Each row is where one point has got to under a steady rotation. How many ticks took it there?
The counts run from 0 to 144.
4 -8 -13 -3 -1 16 17 -1 -14 -13 6 7 -2 -1 -7 -2 -14 15 4 21 -10 1 4 -5 14 -18 -1 -13 14 2 20 9 29 -2 9 7 0 -2 -1 -11 13 0 -12 14 -6 12 -2 10 -12 -5 -7 -2
51
4 -5 9 1 -19 30 -2 7 -7 -1 26 -2 -13 -1 -20 -11 3 12 0 14 -6 -10 -16 -7 -3 -11 -1 0 -12 12 -18 -9 10 -19 -4 -1 9 3 -3 21 5 15 -1 0 -6 2 0 -8 -3 10 2 -11
66
-8 -18 -19 13 4 4 1 -3 -8 -10 2 -1 5 8 5 10 -4 2 7 -4 13 2 -8 -4 14 5 19 2 17 8 8 -18 13 22 12 1 -5 4 -9 -6 1 2 -6 16 -8 -3 15 11 1 19 1 32
100
3 -12 -1 4 -14 10 -6 11 1 16 6 -7 -8 3 7 6 -3 -29 -12 -13 4 -14 -19 -15 -10 11 21 1 2 -4 -14 -21 1 7 3 -2 0 1 -15 3 13 -2 4 15 -10 14 23 6 -1 1 -5 17
81
0 -16 -9 2 -9 11 7 1 4 -7 -5 9 11 17 3 8 -4 9 -12 6 3 4 7 -2 6 -4 3 4 13 17 12 3 2 25 4 4 -14 -7 -3 -12 20 -8 -2 16 -13 8 25 27 -11 10 8 15
32
0 -7 3 7 -14 11 15 8 -11 7 12 -2 -28 -7 -17 -5 6 -6 -1 19 -4 -6 -7 -6 -18 -16 2 -1 -15 -7 -5 -19 11 -15 -6 14 11 -2 2 -14 21 8 -9 17 -8 5 0 5 -13 -5 1 -6
128
7 -7 1 17 -4 27 14 -13 -16 -3 2 14 -6 6 -17 -2 6 15 6 13 5 9 -7 7 -1 -17 -17 -2 -5 19 -5 -15 8 -11 -6 -11 4 2 6 -7 9 -6 -10 2 4 0 11 16 -6 14 14 13
109
8 -8 1 11 -4 24 11 -15 -17 -6 6 16 -3 10 -17 -8 1 19 6 12 4 10 -13 3 2 -19 -22 -7 -8 22 -4 -11 5 -13 -4 -12 7 6 4 -1 13 2 -10 3 6 -3 4 13 -1 14 14 15
110
6 -12 -3 2 -16 11 -3 20 10 5 14 -2 -4 7 1 -6 -13 -5 -14 -4 -4 -7 -9 -13 -9 -2 29 -7 8 -5 -21 -9 -11 12 -2 9 -8 0 -18 4 14 6 10 19 -8 21 9 13 -10 0 4 6
78
9 -10 1 -10 -18 13 2 16 6 0 6 -3 6 -2 -4 5 -15 -3 -10 -3 -10 -18 3 -11 5 3 21 -5 20 -1 -14 -2 2 9 3 8 -17 -8 -12 5 13 -2 3 20 -15 23 20 11 -13 -2 -1 1
76
6 -12 -1 -2 -11 16 1 -11 -1 9 13 1 -5 2 2 4 8 -31 -3 -6 7 -6 -26 -15 7 6 -8 6 -11 6 10 -18 3 -4 -4 -16 12 5 -16 11 15 4 -8 -3 -18 8 19 10 12 0 3 3
87
16 -14 -4 -23 -17 1 17 11 2 -7 14 4 1 -4 -16 8 -1 -1 -6 6 -10 -16 -1 -3 0 -10 8 -12 7 -6 -6 -12 12 -3 -3 13 -1 -7 -15 3 24 5 -2 16 -17 18 -5 12 -8 -9 1 -11
7
9 -8 5 1 -11 23 6 -15 -27 -5 -6 9 8 7 -15 -1 -10 16 5 5 1 3 -12 -1 15 -10 -21 -12 2 23 0 -2 12 -20 10 -12 5 6 8 2 14 1 -12 8 1 -5 6 4 6 11 3 18
112
10 -4 -4 25 -1 27 -2 0 -10 4 -1 5 -18 9 9 -4 -2 1 -4 6 7 9 -10 3 -13 -10 4 -5 -9 10 5 -7 2 13 -5 -13 3 2 1 -19 6 -5 -8 11 8 6 18 26 -6 11 6 27
39
-13 -6 -2 24 -5 20 -3 10 -14 3 19 -8 -25 1 -7 -17 -8 9 11 13 -2 -4 -11 -16 -10 -10 19 -4 -3 0 -17 -13 9 -7 5 12 5 7 4 2 2 13 -4 16 -2 -5 0 -12 -6 10 -4 9
60
0 -18 -10 -14 -14 4 -1 -2 1 -12 4 8 19 21 1 11 0 16 -14 1 6 4 -12 -3 17 4 -2 4 4 27 14 0 5 16 10 0 -2 2 -11 7 22 8 1 8 -18 0 11 12 4 17 2 11
29
-12 -9 -11 16 -1 13 7 9 -16 -3 1 -8 -12 -3 -3 -5 -18 6 7 14 -5 -6 0 -16 6 -8 22 -5 14 -4 3 -2 26 -3 14 17 -7 3 3 -12 4 4 -9 26 -7 1 9 -6 -13 -1 -13 8
56
-1 -9 -1 20 -5 20 -5 -1 -13 6 -13 0 -6 9 14 3 -6 -6 -7 2 9 4 -9 -5 -4 0 10 1 1 13 6 -6 8 13 8 -7 -4 4 3 -21 8 -10 -7 20 0 0 28 16 -4 11 0 33
37
10 -1 10 -15 -21 27 5 6 -7 -5 15 -1 4 -7 -20 5 -2 6 -5 8 -13 -20 -3 -10 15 -3 -6 2 2 12 -8 -2 20 -17 1 -4 0 -9 0 21 9 1 -4 7 -16 12 18 -7 -8 5 -6 -13
69
28 2 15 -4 -16 24 7 9 -18 0 14 -5 -13 -15 -17 6 -3 0 5 2 -7 -19 -4 4 -2 -10 6 -14 -3 -5 -17 -18 15 -18 -5 -11 6 -5 2 4 -3 0 -10 12 1 17 4 5 -1 2 4 3
0
-9 -10 -4 24 -2 21 8 13 -11 -1 13 -8 -23 -5 -10 -13 -12 9 11 19 -3 0 2 -11 -8 -14 25 -4 5 -5 -7 -9 16 1 1 17 -3 0 4 -12 1 5 -7 23 -1 5 7 3 -16 1 0 3
58
-3 -8 14 -7 -22 14 5 -3 -14 4 8 -6 -12 -6 -18 -3 0 -14 -5 12 0 -14 -8 -17 9 -7 -2 4 -12 7 7 -8 14 -23 0 10 13 -7 6 4 19 13 -14 15 -13 0 13 -3 4 -5 -3 -14
132
10 -8 5 -15 -21 19 0 10 7 -6 18 4 9 7 -15 -7 -11 16 -12 3 -14 -10 -6 -14 9 -8 8 -10 11 8 -14 5 -2 -6 1 7 -5 -5 -16 21 18 14 3 11 -14 18 1 3 -6 2 3 -12
72
25 -5 7 -20 -19 8 3 9 -14 -2 18 0 -5 -5 -18 5 -1 9 0 1 -6 -12 -21 -2 3 -9 4 -16 -2 -1 -11 -14 12 -16 4 -7 11 4 -14 16 13 21 -1 8 -4 11 -15 -3 4 2 -2 -1
3
2 -7 -7 2 -13 4 5 15 -22 7 5 -4 -18 -6 -6 3 0 -5 3 8 1 -9 -17 -4 -16 -6 12 -6 -1 -9 -5 -22 24 -13 14 9 8 8 -6 -14 20 12 -5 24 -8 -3 -6 -10 -10 5 -15 15
125
27 -6 6 -13 -17 15 5 11 -10 -4 22 0 -9 -4 -19 3 -2 11 1 5 -5 -11 -14 0 -3 -16 6 -18 -5 -4 -13 -14 8 -15 -5 -6 11 2 -10 15 10 14 -5 6 -1 15 -15 2 0 2 4 1
2
21 -4 -6 2 0 28 11 -4 -17 -4 8 10 -13 0 -4 1 5 9 4 16 -2 6 -9 6 1 -18 -12 -11 -8 5 19 -1 26 -2 -3 -18 15 0 0 -11 5 -1 -12 -1 3 12 4 18 -3 3 1 8
45
5 -11 17 -6 -16 18 7 0 -8 -5 15 -7 -11 -7 -20 -7 -2 -3 -1 14 -5 -13 2 -15 12 -14 5 -1 -11 5 7 -1 4 -16 -12 12 5 -12 7 7 9 12 -16 15 -13 12 8 14 2 -6 6 -23
134
20 -5 5 -5 -7 21 13 -5 -19 -15 -2 7 6 2 -17 3 -16 24 2 9 -5 -2 3 3 13 -21 -4 -21 12 8 2 4 11 -9 2 -4 -4 -6 10 -6 9 1 -12 18 6 12 0 18 -4 1 7 11
115
17 -7 7 -6 -8 23 14 -6 -23 -11 -6 8 5 -2 -16 6 -12 15 3 8 -3 -4 5 2 17 -14 -10 -15 10 18 4 1 17 -14 2 -9 -1 -5 9 -7 7 -4 -19 14 3 8 9 13 -2 4 2 12
114
5 -9 10 -15 -19 12 -6 15 -5 -10 14 -18 2 -5 -5 8 -8 6 -9 4 -4 -21 5 -12 22 -2 29 2 4 6 7 0 10 6 0 9 -3 -16 0 12 -1 12 -9 19 -14 14 16 4 4 5 -4 -8
139
-7 -18 -1 -5 -17 -1 12 5 1 3 1 -7 -2 -3 -6 5 -8 -23 -9 0 1 -17 0 -17 3 -2 20 1 9 -1 1 -17 2 1 2 23 -6 -7 -7 -7 26 4 -6 29 -18 8 15 10 -5 -10 2 0
12
-3 -14 -13 8 1 8 10 3 -11 -15 10 5 -6 6 -6 -15 -17 22 4 17 -6 4 -4 -14 9 -19 10 -14 15 -1 10 9 18 3 12 16 -3 6 -5 -8 13 14 -7 17 -5 4 -10 6 -10 -3 -8 1
53
-7 -21 0 -10 -17 -6 9 6 -2 3 1 -7 3 -1 -7 4 -8 -18 -11 -3 1 -14 -8 -21 4 1 17 0 11 -1 -1 -13 2 -2 9 22 -3 -5 -10 -4 29 11 -6 25 -22 7 10 3 -3 -8 -5 -1
11
